The rows of R fall into a few groups, and each row is roughly a mix of its group's hidden directions.
R:
[[ 0.07  2.14 -2.79  1.49  3.05  0.25 -2.62 -0.28  2.88  2.26]
 [ 2.56  3.44 -2.36  2.39  0.97 -1.30 -0.17 -0.64  1.75  2.91]
 [-0.65  0.90  4.26  0.43 -1.69 -2.05  2.91 -0.26 -2.45 -1.78]
 [ 1.96  2.43 -2.66  0.31 -1.88 -0.74  3.32  1.30 -3.15 -0.79]
 [-3.88 -3.13  3.00 -1.98 -1.46  0.40  1.28  1.34 -0.71  0.50]
 [ 0.28 -0.04  0.88 -1.39 -0.10  2.71  1.92 -3.49  4.26 -0.29]
 [-0.09 -0.68 -4.86  0.82  0.31  3.31 -1.21  2.22 -1.42 -0.29]
 [-4.23  0.32  2.36  2.55  2.78 -0.70 -1.65  1.74  0.38  0.37]
 [-4.18  1.06  0.33  1.32 -1.55 -2.61  2.59  1.52 -1.50  1.81]
 [-1.28 -3.35  1.31 -2.69  1.58  1.94 -1.10  3.56  1.49  0.05]
 [-2.48 -2.85  0.21  1.16  4.35  0.07  0.34  0.55  1.24  2.78]
 [-1.06  0.72  1.48  1.64 -2.05  2.76  0.86 -4.02  2.47 -1.70]
 [ 1.95 -0.22 -2.57 -1.45  0.87 -1.34 -1.13  0.64 -4.99 -1.60]
 [-1.17 -1.10  2.66  3.27  3.30  0.05 -3.43  0.67 -0.35  0.80]
 [ 3.00 -2.25 -1.16 -2.57 -3.82 -0.41  1.78 -1.85 -0.86 -0.39]
 [ 3.98 -1.82 -0.43  1.63 -2.05 -2.03  0.15  3.01  0.20  2.18]
 [-2.12 -2.64  0.32  0.28  3.67 -2.19 -2.37  2.50 -1.38 -0.73]
 [-0.78 -1.06  0.11  4.44  1.21 -0.49 -2.72  2.35 -2.12  1.91]
 [-1.87  0.63 -1.66  1.83 -1.29  0.28  1.59 -2.95 -4.40 -1.37]
 [ 0.64  1.09  2.94  1.52 -2.72  0.61 -3.02  0.58  2.95 -2.40]
 [ 2.13 -0.11 -2.43 -4.08  1.07 -1.45  0.31  0.30 -3.18 -1.90]
 [ 0.41 -3.09 -2.28  0.30 -3.53 -2.44  0.84  1.26 -2.48  1.56]
 [ 0.31  1.25  1.25  1.34 -2.80  2.76 -0.03 -3.75  1.90 -2.47]
 [-0.84  0.81 -4.10  1.39  0.69  2.62 -0.05  3.01 -2.62 -0.98]
 [ 2.56 -0.07 -1.92 -3.97  1.05 -2.09 -0.66  1.91 -2.56 -1.47]
 [ 3.99 -1.21 -0.42  0.33  1.69  3.02 -3.19 -1.50  0.80 -1.20]
 [ 0.82  1.14  2.63  1.08 -0.19 -2.64 -0.73 -4.27  2.45  1.56]
 [ 0.81 -0.59 -3.70 -2.74 -3.42 -1.04  2.58 -1.06 -1.10 -0.43]
 [ 2.04  0.75  1.97  0.89  0.52 -1.36  0.78  4.31  3.45  1.28]
 [ 1.84  0.75  2.48  1.32 -1.40  1.12 -1.95  1.68  4.52  1.45]
 [-3.99 -0.36  0.77 -1.39 -0.23 -1.13  1.17 -2.21 -0.63 -4.20]
 [-2.99 -1.78 -1.12  3.37  2.37 -0.21  0.04 -0.48 -3.46  1.29]
 [ 3.01 -1.19  2.32  2.36  2.25 -0.84 -2.25  2.42  1.92  1.57]
 [ 0.74  4.29 -1.30  3.68  1.64 -1.30 -0.49 -1.01  0.85  1.92]
 [-1.98  0.45  1.51 -0.29  0.57 -1.70 -2.00 -5.19  1.65 -0.97]
 [ 0.47 -0.83  2.93 -1.83 -3.02  4.06  1.33 -1.28 -1.55 -0.06]
 [ 0.48  1.27 -2.90 -3.86 -1.41  0.70  2.32 -2.81  0.13 -1.83]
 [ 1.27 -0.92 -3.62  0.74 -2.56 -0.16 -0.43 -2.55 -3.86  0.12]
 [ 2.19  0.07 -1.85 -4.96  0.97 -2.06  0.78  1.76 -1.46 -0.63]
 [ 1.53  0.70  1.77 -3.86 -1.07 -0.39 -0.57  0.55  3.82 -2.62]
 [-1.62  3.85  0.98 -1.95  1.82  1.07  1.76  0.12  3.40 -1.70]
 [-0.88 -2.97 -0.41  0.72  3.89  2.22 -1.15 -3.12  0.05 -1.67]
 [ 1.56  0.87 -0.41  4.97 -2.52  0.77  0.49 -1.34 -2.61  0.72]
 [ 2.81 -0.36 -0.30 -0.70  0.79 -1.65 -3.87  3.57 -1.79 -1.14]
 [-0.39 -2.43  0.79 -4.47 -1.09  0.17  2.09  2.31 -1.29 -2.23]
 [-3.53 -2.47  3.41 -0.93 -2.27  1.65  1.05  0.82 -1.77  0.63]
 [ 0.64 -0.56 -1.78  0.61  1.59 -2.25 -1.06  3.48 -3.78  2.22]
 [-0.34  1.65  1.88  3.72  2.57  0.50 -0.71  3.17  1.05  2.35]
 [ 0.37  3.74 -2.07  0.88  3.72 -0.24 -1.43 -1.91  1.65 -1.66]
 [ 2.08 -1.77 -1.79 -3.82 -3.27  0.25  2.48 -1.28 -0.56 -0.34]
 [ 1.74  1.07  1.71  2.11  0.17 -1.74 -1.26 -3.26  2.99  2.92]
 [ 2.14 -0.92  0.32 -1.88  2.30 -0.41 -0.56  3.14  3.11  3.14]
 [ 5.04 -0.52 -3.19  0.38 -2.35 -0.67  0.15 -0.76 -1.13  0.66]
 [ 1.62 -3.62 -0.46 -2.07 -3.37  1.07  0.63 -1.81 -2.79  0.38]
 [ 4.05  1.59 -1.94 -1.60 -1.57 -2.45  1.95 -1.65  1.17  1.61]
 [ 0.69  2.75 -1.22  4.44  1.92  0.37 -1.52  0.40  1.17  2.71]
 [-0.57 -0.52  1.55  0.47 -3.24 -0.39  2.18 -1.54 -3.92 -2.81]
 [-5.27  0.79  2.87 -0.19  2.01  1.56 -0.29 -0.31  0.18 -0.96]
 [ 0.53  0.07  5.65  1.82 -0.05 -1.39  1.27  1.45  0.72  1.61]
 [-2.04 -1.09  3.77 -2.07 -2.48  1.67  2.62  2.01  0.51  0.50]
 [ 3.41 -2.17  0.73 -0.29 -2.07 -1.82  1.26  3.51  1.49  1.89]
 [-3.11  1.26  3.61 -0.31  3.37 -0.89 -0.22  2.53  1.05 -0.47]
 [ 2.25  0.13  0.30 -3.54 -0.57 -1.37  3.46  3.51 -0.05  0.24]
 [-0.44 -1.78  4.08 -1.05 -2.08  0.67  1.89  3.40  1.18  1.34]
 [ 0.52 -0.57  1.61 -0.42  1.58  0.96  1.12  5.81  0.49  1.47]
 [-1.84  1.44 -4.13 -2.80  1.22  0.38  0.53  1.24 -1.63 -2.79]
 [ 0.12  2.68  0.01 -0.40 -4.31 -1.63  0.00  0.30 -2.57 -3.00]
 [ 1.59  1.69 -3.88  3.25 -0.26  0.70 -1.68 -2.58  0.39  1.76]
 [-1.08 -1.64  0.77  4.03  1.71 -2.23 -2.66  2.27 -0.75  1.69]
 [-0.65  1.35  2.83  3.21 -3.10  1.25 -1.27 -0.08  3.31 -0.04]
 [-0.13 -2.29  5.90 -0.07 -1.15 -1.01  0.43 -0.78  0.91  0.43]
 [ 1.45 -2.97 -0.75 -0.64 -0.33  1.06 -2.87 -2.65  3.33  2.19]
 [-1.07 -0.69  2.28 -3.32  0.77 -1.72 -0.97  1.61  3.52 -2.63]
 [ 0.55 -3.95  0.54  1.79 -2.54 -1.57 -0.45  2.31 -2.20  2.35]
 [ 1.14 -0.26 -2.57 -2.37 -1.52  1.74  0.41 -4.26 -2.27 -1.36]
 [-2.59  0.11  3.88  2.86  2.15  0.35 -1.62  2.37  0.67  0.93]
 [ 2.53  0.20 -3.00 -2.05  0.53 -0.91 -0.22  0.12 -4.69 -1.22]
 [-3.50  1.92 -3.77  0.14  1.31 -1.25 -0.38 -2.51 -1.34 -1.62]]
One row of each group comes first, with its name. Which group is each row after those in?
[-2.89 -0.26  2.00 -3.24 -0.09 -1.84  0.73  0.11  2.56 -3.28] : <8>
[-1.36 -2.08  1.68 -3.17 -1.73  0.00  2.13  1.03 -2.55 -3.18] : <61>
[ 3.79 -1.34 -2.26  1.88  2.29 -2.29 -2.87 -0.40  0.21  0.74] : <78>

[ 2.28 -1.19  0.35 -1.35  2.16  2.49  0.40 -0.90  4.37  2.19] : <8>
[-0.87 -0.96  0.71  1.22 -1.26 -0.32 -2.20 -5.79  0.55 -0.52] : <61>
[-0.09  1.33  1.97 -1.88  1.41  4.06 -0.57 -3.59  0.02 -1.84] : <78>
[-1.29  0.75  1.25  4.55 -1.64  1.75  0.70 -0.54  1.70  3.22] : <8>
[-0.35  3.36  2.63  1.80  1.26  0.21  0.64  3.30  3.09  0.39] : <78>
[-4.32  0.56  1.97 -0.37  4.01 -0.11 -1.18 -0.18  1.59 -1.12] : <78>
[ 1.96 -0.38 -1.41  0.06  1.54 -1.90 -1.50  4.15 -2.24  2.80] : <8>
[-2.03 -0.61  0.13 -2.96  4.05  0.20 -1.12 -2.64  1.57 -1.95] : <78>
[ 1.89  3.51  0.54 -0.28 -5.02 -0.32  1.13  0.81  0.75  0.50] : <8>
